Each named turn below is shown by a few rows before and after it. Which turns, in which order, take the first row of each later pair to the second? The first pair is answered.
Z_574 (before |-> after):
[  3  10   3 -21 -13 -10  21   7  -3   3   0   5   3   5  11] |-> [ 0  5 13 -6 -5 -9 27  9 11 -6 -4 10  2 -7  8]
[ 11   5   6  24 -10 -10 -15  21  20 -39 -11  15   8  16  -3] |-> [  9 -12   2  31   5   1 -27  17  16 -35 -10  10   7  11  -6]
[  8 -27   9  18  20  20  11  -9  12  -1 -13  -9  18 -40 -18] |-> [ 12 -33 -10  -2  20  26  -6 -15 -15  15  -8 -21  18 -25 -16]
Z_27 (before |-> after):
[ 11  -9   3 -11  -4 -13  -5  25  -5 -19  -8   8  10  24   7] |-> [  5   4 -17  -3 -14 -10 -22   5 -17  -5  -5   0   3  29  -1]
[ -4  -4  10  10  -5   6  12  -5   4   6   0  -4 -12 -17   3] |-> [  0 -14  10   0   2  10   9  -1  -4   8   1  -6 -10 -15   7]
[-16  38 -16  12 -20 -15   3 -35 -21  22  -8   2 -26  -1  -4] |-> [ -3  12  33  -6   3 -21  45  12   9 -12 -16  25 -11 -17  12]
Z_318 (before |-> after):
[ -3  -9 -22  11 -13   1  -8   2  22   4   8  -7  10  22 -13] |-> [ -5 -10 -27  -1 -12   7  -6  -5  12  19  12 -12   8  18  -9]
[-11  -2 -14  12  21   8 -13 -26  13   5   8   2  -8  -6  -9] |-> [-10  -4 -12  15  23   7 -13 -23  16   1   8   3  -6  -7 -10]
[  1 -10  29  22   0  21  18   3  23  -4  -4   3  14 -15 -14] |-> [  2  14  17  31 -24   8   7  -1  25  -9  -4   2  11   3 -22]
[ -1   2 -10   6   5  -1  -5  -8  -2   7   0  -1  10  11  -4] |-> [-1 -3 -8  2 10  3 -3 -8 -3 11  1 -2 10  8 -1]
Z_915 (before |-> after):
[ -5  10   2 -20  -8  -5  14   7  -8   0  -6  -3   9  11   4] |-> [  0  -3   6 -17   2  -3   9  17  -5 -10  -7  -1  11  13   4]
[  2  11   0 -16  -3  -7  17   0   1   3   4   3  -3 -12  11] |-> [ 10  -7   6  -6  10  -6   6  15   8 -16   1   7   2  -5   7]
[  0 -21   2 -13  14   6   1   7 -20  -6  -5   5   6   8  -8] |-> [ -4   7  -9   6  -9  -7  -8   2 -12 -14  -6   6   3  21 -17]
[ 19 -11 -12   7  -2 -11 -40  23  -7 -26   5   0   5  40 -14] |-> [  0  27 -26 -27 -29 -11  -7 -17 -29  26  13 -10  -8  19  -2]
Z_307 (before |-> after):
[  4   9  -8 -27  -9  -3  -1   3 -10  -1  -1  -5   1  17   4] |-> [  0  14  -9 -26 -11  -3   1  -3 -11   4   0  -6   0  13   4]
[ -4 -27  -6   0  22  18  -8  -5  -8   6   3  -5  -2  -9   5] |-> [-14  -2 -12  15   6  14  -3 -22   1  13   3  -6  -9 -17   0]
[  8 -16   1 -21  14   2   6  14 -10   2  -2   9   6   3  10] |-> [ -6   4  -6 -15   3   4  16 -11  -9  22   0   6  -4 -13   9]
[ -5 -12  15   5  13  20 -18  11  17  -2  -3 -10  -3  13 -12] |-> [ -9 -14  13  -4  16  27 -12   0  10  13  -1 -13  -6   3  -8]
Then:
(two turns a pair)
[ -3   9  -8  15 -12  12 -22  -2   1   1   7 -13   1   0  -7] |-> [  0  21   1  11 -22   2  -9   8  10  -7   5  -6   3   3  -4]  Z_27 Z_318
[-6 -1 21  7 -8 -8 11  3  9 -5  9  4 -1 -4 -9] |-> [ -2   2  16   4 -15 -12   5   7   5  -9   9   4   0   7 -10]  Z_307 Z_318
[-11   5  -6  24  -2   2  -3 -14   7   6   0  -2  -1  -9  -9] |-> [-11   5 -12  14  -4   4  -6 -19  -3  16   3  -7  -2  -7  -7]  Z_318 Z_574
[ -4  12  -3   7   7  12  37  -5  14   9   4   4 -10 -19  -5] |-> [ -1  32 -14  14 -15  -2  23  -2  13  -1   3   4  -9   4 -12]  Z_307 Z_318
[ -9  16   1 -16  -7  11  -7  -7 -12  21   0  -5 -14  -4  -3] |-> [  0 -12  19 -15  17  14  -4  18   0  -1  -4   3  -5  -6   0]  Z_574 Z_915
[ -3   1  -6  34   9   5  -3   1  12  -2   1  -5  -8  -9 -26] |-> [  0  -3   3  30  11   3   6  10  19 -10  -1   0  -5 -11 -22]  Z_574 Z_27
[-11  26 -13  14  -6  18  -6   1   0  25  25  14   7  18 -13] |-> [  2   0  -6  -2  10  22 -13  24  -7  13  25  16  16  28  -7]  Z_307 Z_307
[ -2 -23 -13 -13  19  20  -8 -18 -23  24   1 -13  -2 -21   3] |-> [-14  -2 -12  14   8  15  -1 -32  -6  23  -2 -10  -9 -34  -5]  Z_307 Z_318
[  6   3  27  -9  12  10  28  -1   2 -21  -6 -17  -7 -10   8] |-> [  4  -3  11 -20  16  20  12 -14 -19  -2  -1 -28  -9  -6   9]  Z_307 Z_27
